128 stands for zero in the data rows.
Each pair is two rows. How far apart are they, by a hidden measure? 0 means very close, and 20 very far. Two or three weighted sums of its numbers give each row a place; it is the straight-line distance between the places.
[138 166  91 172 118 126 146 111 135 111 110 107 139 155 110 120 109]
[ 85  85 106  99 116 102 175 108 174 179 140 160 145  85 203 151 107] ~ 14
[123 160 161 193 146 114 105  89 128  80 103  82 145 132  24  51 104]
[160 198 131 165 151 129  84  95 124 108 100  79 136  98  48  55 122] ~ 16
[167 133 123 102 128  99 134 167  94 168 142 173  99 106 110 186 166]
[144  73 175  97  95  72 202 137  90 151 172 118 113 161 144 136 166] ~ 5
[ 61 142 104 174 120 109 174  98 156 121 106 106 152 139 140 110 108]
[ 87 159  84 180 112 130 152 104 125 104  83 107 146 175 129 138 120] ~ 5
[ 56 161  88 193  95 127 158  96 127  97  75  98 160 199 137 124 106]
[109  62 102 110  96 129 111  67 141  89  85  95 181  93 109 133 162] ~ 10
[161 108 192 112 123 106 112 121  93  99 152  96 111 150  81 119 167]
[115 146 129 143 167 165 104 136 133 117 128 120 155 132 157 130  92] ~ 8
[128 108 118 108 110 147 118 153  88 149 121 153 113 120 113 131 174]
[129 151 122 168 118  99 175 101 152 112 130 115 128 162 115 125 115] ~ 6
[106 132 159 131 197 160 106 133 151 115 145 117 140  92 143 105  88]
[157 176 116 154 134 136  97 103 137 105  98  93 130 109  74  60 125] ~ 14
[115  65 121 125  94 115 118  54 142  80  90 101 194 118 110 130 160]
[114  87 153 118 100 140 153 185  60 156 133 122 127 159 169 121 160] ~ 5
[125 143  97 128  22 176 105 175  91  97 116 101 118 253 182 134 142]
[ 58 112  92 133 150 162 126 149 149 152 136 141 152 133 209 137  92] ~ 17
[135 116 156 110 115 161 179 180  56 168 119 170  81 126 163 150 178]
[130 158 160 138 185 140  89 129 152 122 152 124 143 107 111 120  96] ~ 3
[104 143 161 125 148 140 104 114 162 125 151 143 143 111 114 108  69]
[151 141 153 115 121 162  93 178  87 162 121 181  81 118 124 142 163] ~ 11
[162 145 176 126 113 146 118 123 130  92  89 132 128 105 111 114 100]
[161 187 125 157 156 126  79  87 130  98  94  75 132  81  46  65 127] ~ 11
[119 148 109 163 137 145 161 111 131 111 104  94 113 107 106  59 124]
[156 107 127  96 126 106 169 176 109 175 173 181  65  80 127 131 160] ~ 8
[169 112 143  85 108  39 167 153  81 157 202 119 101 165 132 149 175]
[127 146 124 143 169 183  86 130 144 105 121 138 165 110 121 116  63] ~ 5
[ 62 157  83 131 153 168  94 142 164 152 130 146 145 152 204 164  77]
[131 102 134 108 107 157 138 155  90 158 111 168 127 118 130 135 180] ~ 8
[124 101 109 124  97 154 107 159  79 120 100 107 148 156 125 136 173]
[130 212 116 173 156 133  92  96 110  97  95  78 106  88  21  67 117] ~ 11
[105 114 112  93  54 133 147 175 130 131 158 103 117 216 213 142 135]
[166 146 149  91 100 161 109 167 140 159 148 169  49 153 132 131 156] ~ 8
[127 163 143 127 179 127  82 127 179 137 161 126 135 118 121 129  93]
[118 138 128 149 163 181 100 132 146 104 128 143 153 106 125 124  70] ~ 3
[142 109 139  99 120 160 109 187  81 158 108 162 100 129 124 131 162]
[155 119 127 130 151 120 108  93 171 159 128 118 118  51  97 137 110] ~ 9
[124  76 107 101 103 110 112  77 169 122  97  92 150  83 118 113 129]
[103  60 101 110  70 119 115  61 147  91  78  88 192  91 119 131 153] ~ 4
[ 94 154  84 175 103 149 137 102 132 112  89 101 152 161 121 116 113]
[168 153 186 132 120 149 104 118 136  95  71 121 147  97  95 122  95] ~ 10
[130 138 117 136 191 176  89 131 134 101 130 134 147  97 119 105  90]
[144 176 106  71  89 110 139 148 165 177 165 190  39 159 169 196 159] ~ 10
[161 128 149 116 116 141 140 173  68 160 126 163  98 132 144 158 174]
[125  55 198 101 117 108 174 133  87 137 151 108 112 143 138 113 176] ~ 10
[166 106 193 116 121 108 125 120  92 103 146  90 126 149  78 126 165]
[114 120 114  97  54 148 131 173 125 133 150 105 106 219 200 148 137] ~ 17
[146 174  87 137 157 154  51 136 142 114 137 138 165 130 103 162  94]
[106 132 146 137 194 173 113 116 131 110 141 128 135  97 129  82  83] ~ 8
[110  52 101 115  90 128 121  60 141  91  83  91 185  96 118 122 162]
[148 151 136 140 191  99 166 132 126 131 168 116 128 173 156 154 112] ~ 8
[109  89 106 107 150  82 136  95 158 163 145 166 148 120 174 133 116]
[103 138 117 133 190 158  99 133 146  97 136 122 122  78 148  92  95] ~ 11
[126 126 108  97  66 146 111 177 121 126 143 102 105 207 182 163 138]
[152 116 147  94 131 105 127 154 100 171 146 185  91 121 112 131 170] ~ 7
[131 154 127 165 108 140 142  95 150  93 113 113 154 142  97  98 112]
[124  93 159 131 135 145 129 104 168 117 109 129 114 105 128 138 116] ~ 15
[110 178 113 184 117 125  97  97 139  93  93  83 162 148  59  98 107]
[159 114 145  82  72 107 133 165 140 145 187 117  99 166 152 140 137] ~ 10
[150 105 123 126 145 111 126  92 175 152 137 122 116  63 116 142 104]
[ 99 132 163 128 180 158 110 138 163 130 160 122 123 103 144  85  81] ~ 9
[128 112 150 114 156 119  96 113 182 149 124 134 108  92 106 135 102]
[166 112 190 101  95  87 123 148  81 148 153 109  88 145  83 126 168] ~ 8
[160  80 158 111 122  81 190 151  66 142 164 105 117 173 153 137 179]
[214 157 178  78 139  90 128 153 149 151 195 166  29 112  75 131 152] ~ 6
[107  64 101 106 107 134 111  75 161  89  88  87 171  94 132 139 155]
[102 121 133 140 163 175 141 130 148 104 137 111 153 108 172 127  99] ~ 4
[196 143 140  82  72  43 169 144 113 117 191  99 106 199 157 202 173]
[ 62 162  87 196  90 106 175  89 124  77  70  89 163 204 142 150 109] ~ 12
[148  98 149  83 100  54 206 158  87 166 198 117 126 164 175 146 162]
[183 141 121  90 136  98 121 191  98 184 156 185  83 117 132 184 164] ~ 6
[119 168 155 134 167 168  87 130 148 119 133 145 137 101  95 102  68]
[121  80 120 141 125 146 157  99 162 122 115 111 116  88 140 125 121] ~ 14
[ 99 120 157 132 206 146 114 119 143 128 145 133 145 101 141  95  76]
[ 84 168  90 176 102 128 130  97 130 109  89 108 158 158 120 131 108] ~ 9
[118 175  95 164 137 137 133 115 124 104 101  88 123 106  89  68 127]
[165  99 200 109 110  87 142 158  78 161 172 107  74 118 122 126 167] ~ 10
[109 160 104 170 125  96 161  98 140 112 116 108 139 170 123 128 123]
[104 154 133 196 132 117 117  96 134  82  88  94 162 154  64  85 106] ~ 2
[149 115 125 157 115 151 131  81 150  96  94 111 142 107 110 156 113]
[138  74 169 116 131  73 179 128  87 127 163 116 120 180 131 158 174] ~ 7
[ 83 170 121 164 137 139 159 102 125 105  98  79 121 107  89  26 139]
[142 147 105  75  90 119 153 151 167 169 168 182  69 150 178 185 145] ~ 14
[143 123 143 117  88 120 110 193  54 158 137 125 125 162 134 149 164]
[157 129 113  89 141  98 122 183 121 190 170 194  74  85 123 137 147] ~ 3
[114 146  91 137 149 183  89 141 146 109 131 136 149 126 142 144  92]
[140  78 110 104 125  98  86  62 141 112 111 105 168  99 108  94 150] ~ 9
[185 141 138  87  91  49 161 147 119 118 188 104  98 206 162 184 169]
[101 145 122 132 154 181  87 135 156 118 131 143 136 105 128 114  62] ~ 11
[ 79 110  71 128 142 183 104 145 138 143 110 147 166 131 163 134  86]
[134  92 118 135 122 139 132  95 161 131 113 111 129  72 128 142 121] ~ 12
[139 117 136 139  73 160 103 167  63 127 102 110 146 169 154 136 150]
[141 111 120 116 104 155 114 158  83 147 110 156 128 124 111 134 179] ~ 4
[156 160 125  91  95 181  95 175 148 169 140 182  40 153 147 148 145]
[163  87 162 101 137  60 141 134  87 151 162 123 119 168 112 145 173] ~ 17
[137 153  94 126  37 187  87 171  93 100 101  99 128 237 166 163 140]
[167 120 150 110 131 142 106 146  86 147 117 151 104 107  93 129 172] ~ 15
[104 176  79 174 101 126 113 103 121 108  85  99 157 165 100 137 118]
[156  94 133  92 133 111 141 177 120 181 147 183  96 107 138 166 153] ~ 8
[119 156  75  68 106 119 117 159 196 197 179 198  66 131 158 184 130]
[112 134 113 130 170 157  95 131 139 109 128 112 130  83 140  86 102] ~ 18
[116 116 156 116 125 127 142 127 161 125 103 140 146 113 160 130  90]
[124  77 125 116 126 165 180 177  66 149 110 151 111 127 169 154 170] ~ 9
[137 141  69 151 160 156  86 150 115 126 119 125 161 153 141 166  96]
[149 129 111 109 105 122  43  74 163  67  78  88 159  87  77 154 155] ~ 13
[142 109  90  87 128  98 148 189 128 202 162 201  84  87 155 155 141]
[141 171 156 127 183 109  78 129 173 135 164 126 130 102 106 138  87] ~ 5
[157 154 120  92  84 161 137 169 122 143 130 161  49 181 164 171 161]
[157 147 188 133 117 150 109 113 131  96  79 128 141 112 110 109  98] ~ 4
[ 96  67 166 129 130 159 173 108 173 115 111 129 113 116 168 131 114]
[147 173 146 144 190 145  70 139 140  99 138 123 127 122 113 142  95] ~ 13
[ 93 152 131 190 126 135 115  90 132  80  99  68 155 128  58  57 108]
[120 155 116 164 101 139 143 115 153 118 109 112 161 149 127  93 110] ~ 12
[ 99  86  97  97 117  98 148  94 176 178 133 156 153  93 197 164 106]
[156 124 165 145 142 169  96 113 153  84  88 114 120  95  99 130 111] ~ 16
[ 72 147  97 181 106 123 177 103 131 106  93 107 149 175 154 127 109]
[137 185  82 166 123 133 110 126 134 117 101  96 125 140 105 113  99] ~ 9
[ 40 140 107 182 115  92 171  84 154 112 109 100 162 171 139 105 101]
[165 146 152  96 108 162 103 161 137 153 156 170  53 157 131 124 151] ~ 14
[112 116 138 127 197 158 103 115 140 110 147 130 150  94 140  87  91]
[105 135  59 128 167 141  81 148 115 130 131 137 158 120 140 129 100] ~ 7
[114  97 102 110  94 149 132 152  83 137 117 147 120 121 134 133 174]
[109 132 165  97 119 110 127 107 184 159 118 143 131  91 149 124  86] ~ 6
[130  92 147  76  74 110 157 156 140 141 189 114 105 173 180 143 149]
[111 148 149 130 162 167 104 129 139 116 135 137 143 105 128  77  71] ~ 5
[151  94 131 149 140 135 142  90 156 106 112 110 124  92 118 138 118]
[106 149 164 129 163 160  95 128 167 129 157 128 130 113 125 100  89] ~ 16
[ 78 160  98 164 126  85 126 100 160 124 125  98 148 140 103 108 108]
[119 123 151 130 204 156  97 111 133 118 149 134 160 103 126  99  89] ~ 7
[132 127 137 148 174 111 146 115 134 115 169 136 152 176 143 144 103]
[215 141 178 100 150  88 130 153 118 154 177 155  62  92  82 135 162] ~ 12
[105 131 150 136 201 180 106 116 130 106 138 126 136 106 133  70  77]
[ 88 135  66 130 157 159  83 151 142 153 132 158 159 134 157 155  94] ~ 11
[149 100 121 145 123 139 141  87 153 108 105 102 131  96 117 128 118]
[172 121 198 121  98 103 133 151  87 107 149 105  93 171 100  66 179] ~ 13
[149 131 138  82 131 107 119 182 127 190 170 205  66  92 124 146 150]
[136 126 121  95  94 166 173 167 129 137 134 157  58 158 191 165 155] ~ 5
[137 158 154 135 198 160  71 120 132 115 131 123 143 103 106 103  76]
[116 165  90 185 106 136 147  95 121  81  79  95 160 173  99 114 119] ~ 5
[157 169 155 141 199  65 159 128 146 108 173 123 121 143 148 168 102]
[122 190 103 203 105 103 112  90 117  65  80  92 150 199  68 119 113] ~ 9
[119  59 116 109 132 102 111  60 134 105 115 110 177  98 116  95 155]
[132  73 173 121 133 111 164 118  81 132 163 118 147 165 118 141 159] ~ 13
[152  94 173 101 134 104 149 122  97 128 155 145 119 144 105 109 168]
[179 115 171  98 110  66 142 140  93 152 172 126 106 143 100 168 170] ~ 6
[161 102 154  84 114 105 150 162 103 162 149 155  88 110 123 134 165]
[154  76 178 113 146  92 152 125  86 136 175 122 140 166 116 144 160] ~ 11
[128 198  96 162 143 129 106 112 132 111 100  79 124 117  70  66 118]
[160  96 207 104 109  93 150 160  71 165 169 118  78 117 114 132 160] ~ 15
[104 123 115 145 181 175 116 123 128 106 133 131 150 102 131  98  88]
[135  94 110 123  82 143  91  76 157  65  63  80 169  91  99 128 127] ~ 6
[100 177  97 143 152 141 115 143 139 126 128 143 137 169 186 188  94]
[141 136  98  82 126 108 113 182 124 211 159 207  82  89 127 171 147] ~ 5
[139  76 186 108 133  71 167 124  91 141 165 125 134 170 119 148 173]
[165  98 180  89 121 102 169 152 116 143 150 165  79 125 120 100 178] ~ 15
[ 91 124  65 129 153 166 113 146 123 143 122 147 165 117 158 138 108]
[108  62 131 118 111 133 124  61 156  77  88 102 184  99 117 136 149] ~ 9
[116 185 124 186 118 123  96  94 141  91  89  88 147 147  56 106 108]
[ 85 194  75 130 169 155  44 144 164 155 135 145 141 159 175 183  73] ~ 9
[105 173 105 152 130 109 140 104 147 141 115  94 119 117  96  81 134]
[153 175 151 138 183 122  56 125 163 110 163 116 139 104 100 124  89] ~ 1
[114 138 137 163 123 116 173 103 152 113 138 119 136 142 126 112 111]
[150 117 144 110 121 139 113 149  91 140 121 155 103 114  98 135 181] ~ 7
[109 150 100 170 106 121 169 111 152 116 117 111 140 154 130 111 111]
[128 142  79 148 158 155 107 144 125 131 127 141 163 154 170 179 103] ~ 3
[171 129 143 146 120 161  85  97 153  89  91 101 131  93  94 129 110]
[127 149  93 144 150 174  67 142 137 111 117 128 149 108 109 137  72] ~ 11
[ 79 159 117 159 130 112 167  92 144 143 114  96 132  95 118  98 114]
[166 109 142 119 117 150 150 178  74 159 120 155  93 122 155 159 168] ~ 6
[185 170 164 105 125 138  71 173  91 160 148 175  67 117  80 137 158]
[148 118 151 113 114 136 123 171  89 169 135 166  90 108 133 134 151] ~ 5
[116  81 111 116 118 121  99  56 157  82  91  92 191  99 118 147 150]
[175 113 153  96 136  99 149 168 103 178 163 165  75  85 129 139 158] ~ 3
[120 140  90 147 167 176  84 130 125 118 115 135 160  96 114 115  94]
[134 121 139 117 114 170 126 181  89 168 118 173  87 110 141 124 157] ~ 5
[116 168 140 123 173 148  68 129 159 120 156 137 125 108  93 102  90]
[120  89 102 126  94 156 125 161  73 117 105 101 138 143 143 134 169] ~ 6
[ 64 167  74 187  99 125 133 104 129  99  75  97 163 190 131 115 106]
[148  92 162  93 101 100 154 181  76 157 177 118  91 134 124 121 158] ~ 2
[ 83 149 116 208 101 121 187  88 110  61  70  81 160 203 115 104 108]
[129 141 105 136 181 171  89 134 136 117 128 138 143  88 120 108  90] ~ 9
[121  86 122 138 127 158 147 100 166 126 107 116 115  80 138 126 121]
[ 90  44 103 117  90 122 131  59 143  87  86  96 177 100 121 124 161] ~ 3
[161 121 144  85 122 108 114 170 114 185 146 174  98 114 101 150 162]
[146 105 198 117 101 123 137 135 106 112 154 106 100 146  99  96 162] ~ 4
[182 155 127 148 197  97 119 127 138 114 183 131 149 178 128 177 115]
[ 64 149  92 179 115  90 151 102 154 114 108 104 160 170 127 111 104] ~ 10
[143 155 118 103  94 197  88 177 137 161 121 177  48 171 150 136 149]
[145 155 120  93 109 169  91 165 147 161 151 173  57 155 142 140 136] ~ 3
[122  51 194 104 132 113 172 132  87 142 148 114 112 137 142 107 176]
[153  93 175  94 138 102 159 118  96 131 137 151 109 141 116 108 179] ~ 8
[108 126  89 144 170 179  98 131 116 108 116 124 160  98 126 111  92]
[158 120 128 125 110  99 106 187  61 152 140 117 112 142 121 136 161] ~ 3
[137 160 149 147 175 156  89 129 142 107 132 121 153 114 124 145  97]
[103 131  87 128 163 168 101 141 144 105 121 127 132  82 166 104  94] ~ 5
[142  71 170  91 101  59 201 143  80 155 178 109 113 166 161 130 178]
[195 135 171  87 141  99 156 163 115 155 184 167  49  95  93 125 158] ~ 6
[100 146 130 138 184 161  82 142 157 127 141 125 149 117 149 128  85]
[171 106 188 100 104  89 125 151  82 156 155 112  98 139 103 117 177] ~ 5
[145  96 123 144 131 140 138  92 153 113 104 103 134  96 120 138 118]
[133  88 119 136 136 137 132  96 167 125 111 111 122  78 132 132 108] ~ 2
[123 107 111 111 120 159 111 160  75 142 111 153 116 112 119 128 166]
[174 121 191 115  98 114 135 155  88 107 151 104  96 157 103  81 176] ~ 8
[128  90 120 121 120 151 144 143  78 139 117 142 138 131 141 136 173]
[204 140 187  89 143 103 145 153 119 161 186 170  53 105  89 111 163] ~ 6
[131  94 117 129 109 147 132  91 157 127 103 104 139  90 127 143 125]
[ 73  96  94  94 126  65 164 111 203 200 148 188 155  90 212 171  88] ~ 16
[121 181 109 186 131 103  80 102 130  86  99  93 158 149  44 101 112]
[181 144 178 110 124 133 107 169  85 162 143 170  80 117  93 143 155] ~ 7
[ 96 135 126 144 175 183 119 142 145 112 127 127 144 118 175 140  90]
[113 135 161 115 115 124 125 112 156 125 105 135 138 113 150 141  93] ~ 7
[152 103 191 114 124 115 129 122  96 102 150  89 126 140  89 117 155]
[134 108 131 149 116 166 129  95 150 102  92 106 142  90 119 121 123] ~ 6
[107 156 100 176 105 143 169 108 144  98  99  98 144 149 115 108 108]
[147 107 127  95 136 110 129 164 107 178 140 185 102 115 126 144 162] ~ 5
[148 102 172  86 105  88 179 143 126 141 157 147  83 121 115 115 165]
[126  84 132  96 142 117 158 164 110 175 142 183 101 131 162 118 160] ~ 4
[131 145 112  96  93 187  99 172 128 151 131 165  55 169 157 130 146]
[113  63 104 105 116 137 115  77 151  87  79  91 177  89 122 124 153] ~ 13
[170 128 177 114 124 146 123 175  96 159 142 174  68 116 127 126 156]
[130  85 111 125 101 109 102  54 140  88  86  98 183 106  86 156 157] ~ 9
[132  91 147  78 118 104 149 181 100 179 143 172  89 126 137 128 166]
[136  91 135 111 137 113 164 157  98 161 131 178 108 142 148 141 176] ~ 5
[136 173 163 124 170 145  81 121 155 109 159 124 139 115 112 133  93]
[129 103 117 109 110 160 127 166  76 148 114 165 121 106 130 135 173] ~ 3
[ 90 167  95 170 119  91 130 101 157 121 112 102 163 164 119 120 104]
[134  91 123 120 128 145 146 157  76 143 108 153 122 132 142 138 180] ~ 10
[ 81 167  86 185  91 119 150  94 129  98  83 105 162 184 135 131 120]
[149  93 128 104 120 120 161 162 101 172 135 163 108 131 141 165 157] ~ 7
[ 58 146 121 172 131  82 145  91 163 118 122 101 146 157 113  96 100]
[ 89 161  89 185 106 126 159  92 123  76  86  97 151 170 105 116 117] ~ 7
[124 162 140 120 163 141  83 120 172 125 166 128 132 127 120 121  91]
[144 158 112  69 109 139  94 150 184 195 170 198  51 126 141 160 141] ~ 6
[ 78 146 103 136 167 159  99 142 143 163 133 147 152 142 187 158  89]
[ 90 157 116 196 100 125 157  87 132  72  82  92 159 179 109 111 118] ~ 9
[106 166  94 192 111 116 144  97 127  69  89  96 146 171  92 120 109]
[174  81 174 113 113  67 197 149  65 142 183 117 102 167 157 156 172] ~ 4
[ 76 119  71 135 157 169 123 139 138 103 112 125 141  88 171 110 104]
[129  97 113 127  97 131  84  64 139  74  71  94 198  96  88 126 157] ~ 3
[ 74 144 102 195 103 134 174  89 125  72  78  91 166 180 127  91 117]
[177 111 161  84 115  97 136 167 100 163 144 166  92 121 113 150 175] ~ 3
[ 81 128  93  89 125  59 145  96 208 214 150 191 171  97 212 182  76]
[162 117 149  94 142 104 113 157 101 166 139 175  91 124 106 126 165] ~ 19
[182 101 123 111 112  54 185 151  65 139 185 109 109 162 142 140 174]
[ 90 125  85 168 113 153 185 118 133 108 108 107 134 145 150  86 111] ~ 6
[ 92  45  88 107  81 132 142  74 160  83  82  80 150  88 139 121 131]
[162  72 174 109 136  51 209 148  84 158 195 106  91 137 168 138 161] ~ 4
[122 151 147 145 193 151 102 140 139  98 138 114 138 114 141 132  88]
[120 128 130 141  70 171 100 178  57 119  95 114 140 186 143 138 159] ~ 12
[126 117 105 139  79 179 108 187  58 119  97 118 137 164 158 130 160]
[178 110 177  87 133  68 156 161 114 141 163 152  76 125 101 110 174] ~ 9
[125 138 138 132 192 165  94 122 141 102 141 130 140  87 123  89  87]
[101  59  99 107 104 121 121  65 158  88  96  84 178  87 133 139 155] ~ 5
[ 95 128  87 139 157 196 108 145 133 119 110 128 165 110 145 113  69]
[176  95 161 111 114  65 182 150  70 137 176 107 106 176 135 156 175] ~ 10
[175  95 177 102 145  59 142 132  91 137 165 126 116 175 112 162 176]
[116 168  94 170 106 132 148 115 143 114 101 103 130 158 128 123 105] ~ 10
[125  89 143 107 109 167 148 172  97 156 117 159  89 135 141 113 151]
[162  92 153 104 101  89 151 170  80 154 166 123  93 122 119 111 162] ~ 5
[108 164  96 175 120  84 149  88 128 108 111 105 152 168 105 134 125]
[143 182 118 132 155 158  31 127 151 119 125 145 153 109  78 134  60] ~ 9
[141 106 142 111 116 140 130 141  93 141 130 148 115 117 114 122 171]
[108 144 138 121 160 168 126 124 154 109 154 122 146 116 146 109  83] ~ 5
[124 156 120 145 139 127 159 111 154 143 121  93 116  98 131  69 116]
[161 147 136 149 193 102 144 118 132 117 182 127 133 169 140 158 112] ~ 13
[ 90 133  72 138 150 146  95 150 150 145 147 153 151 139 168 164  90]
[149 112 144  88  71  62 229 149 124 124 197 106  95 193 197 166 154] ~ 9
[107 159 106 167 125 103 177 103 153 122 121 101 135 144 127 119 107]
[169 114 130 103 139 106 130 175  89 170 135 168  97 129 117 196 170] ~ 6
[ 79 124 160 133 165 191 137 124 151 112 132 144 144 113 147  63  63]
[180 128 123 118 130 129 131 183  73 157 121 159  98 111 135 170 170] ~ 14
[157  84  97 122 126 120  91  83 148  80  77  81 163  98 113 118 132]
[151 100 116 136 138 134 121 101 163 126 111 108 119  84 120 144 112] ~ 10
[122 113 154 118 121 141 145 129 159 126 109 137 138 103 158 131  88]
[ 99 116  65 146 152 162 138 151 111 127 128 131 163 152 187 160 100] ~ 6
[114 153 137 134 172 166  84 133 163 125 143 130 144 115 137 136  86]
[199 109 167 116 121  53 174 143  70 145 179 100 102 170 145 162 174] ~ 11
[149  94 101 132 101 143 107  80 138  69  66  85 172 113 111 137 124]
[115  92 104 126  91 138 117  73 137  77  76  93 188  95 110 161 144] ~ 5
[142  99 146  91 122  82 136 170 120 197 170 203  94 103 143 180 149]
[155 104 187 114 114 112 129 146 111 116 150 104  95 145  95 105 165] ~ 11
[126 137  68 142 166 160 104 150 109 136 119 133 165 108 150 161 106]
[149 106 123 113 117 163 115 174  80 142 114 150  95 127 120 130 156] ~ 1
[133  95 168 153 124 169 165  97 155  74  81 116 141 121 132 148 116]
[105  70 110 122  90 109 130  66 149  89  86  89 189  96 112 151 151] ~ 5
[ 74 111  61 125 151 166 116 143 112 139 117 142 167 108 166 126  97]
[135  81 178 128 116 125 152 178  63 158 137 105 114 147 179 124 157] ~ 8
[104 130 120 136 173 182 107 125 134 117 128 140 140  92 133 104  81]
[117 126  90 142 156 187 105 150 132 116 114 132 153  97 140 127  80] ~ 2
[120 118 143 137 179 129 139 100 124 115 175 134 177 149 135 126 112]
[152 114 125 118 123 136 112 150  74 140 113 160 128 129 110 155 188] ~ 8
[125 150 148 126 201 162  52 139 155 136 153 120 146  83 104 116  85]
[165 105 166 112  98  69 168 135  82 137 167 116 110 180 110 167 168] ~ 9
[179 163 160 138 103 135 122 119 127  84  79 129 138 131  95 161 110]
[105 121 120  80 124 114 151 165 140 222 165 207  85 106 163 155 145] ~ 15
[179 143 150  72  87  22 142 137 143 134 213 115 102 180 146 193 160]
[111 165 109 148 137 122 159 119 150 142 112  88 108 105 120  63 121] ~ 10
[168 105 190 126  84 124 162 160  77 105 171 107 100 161 116  78 165]
[ 88  66 117 124 110 154 141  69 160  73  80 100 179  99 149 135 150] ~ 12
[ 67 145 108 187 124 124 136  98 139  81  98  82 164 155  97  80 108]
[118 152 155 135 170 148  81 132 169 131 157 118 132 101 116  95  83] ~ 7
[151  67 180  97 112  64 204 146  79 159 190 122  99 135 158 150 163]
[160 154 158 115 124 120 102 124 159 129 109 139 141 103 127 151  86] ~ 13
[106 131  92 134 176 175  93 143 121 113 116 126 159 102 149 112  83]
[131 156  83 148 165 146  97 147 122 139 130 132 165 156 173 181 107] ~ 2
[155 123 157  94 136  95 129 169 123 194 167 182  70  86 130 158 149]
[145 120 152 100 116 142 120 157  87 149 126 156  98 113 107 128 171] ~ 5
[157 139 135 142 175 105 133 121 131 114 174 137 146 166 134 149 101]
[159 158 126 101  86 153 140 167 126 146 127 166  47 183 161 173 164] ~ 9
[145 103 145  90 127 113 181 177 108 180 178 188  72  95 146 128 158]
[116 153 160 130 186 157  68 131 164 134 150 127 134  91 116  98  86] ~ 2
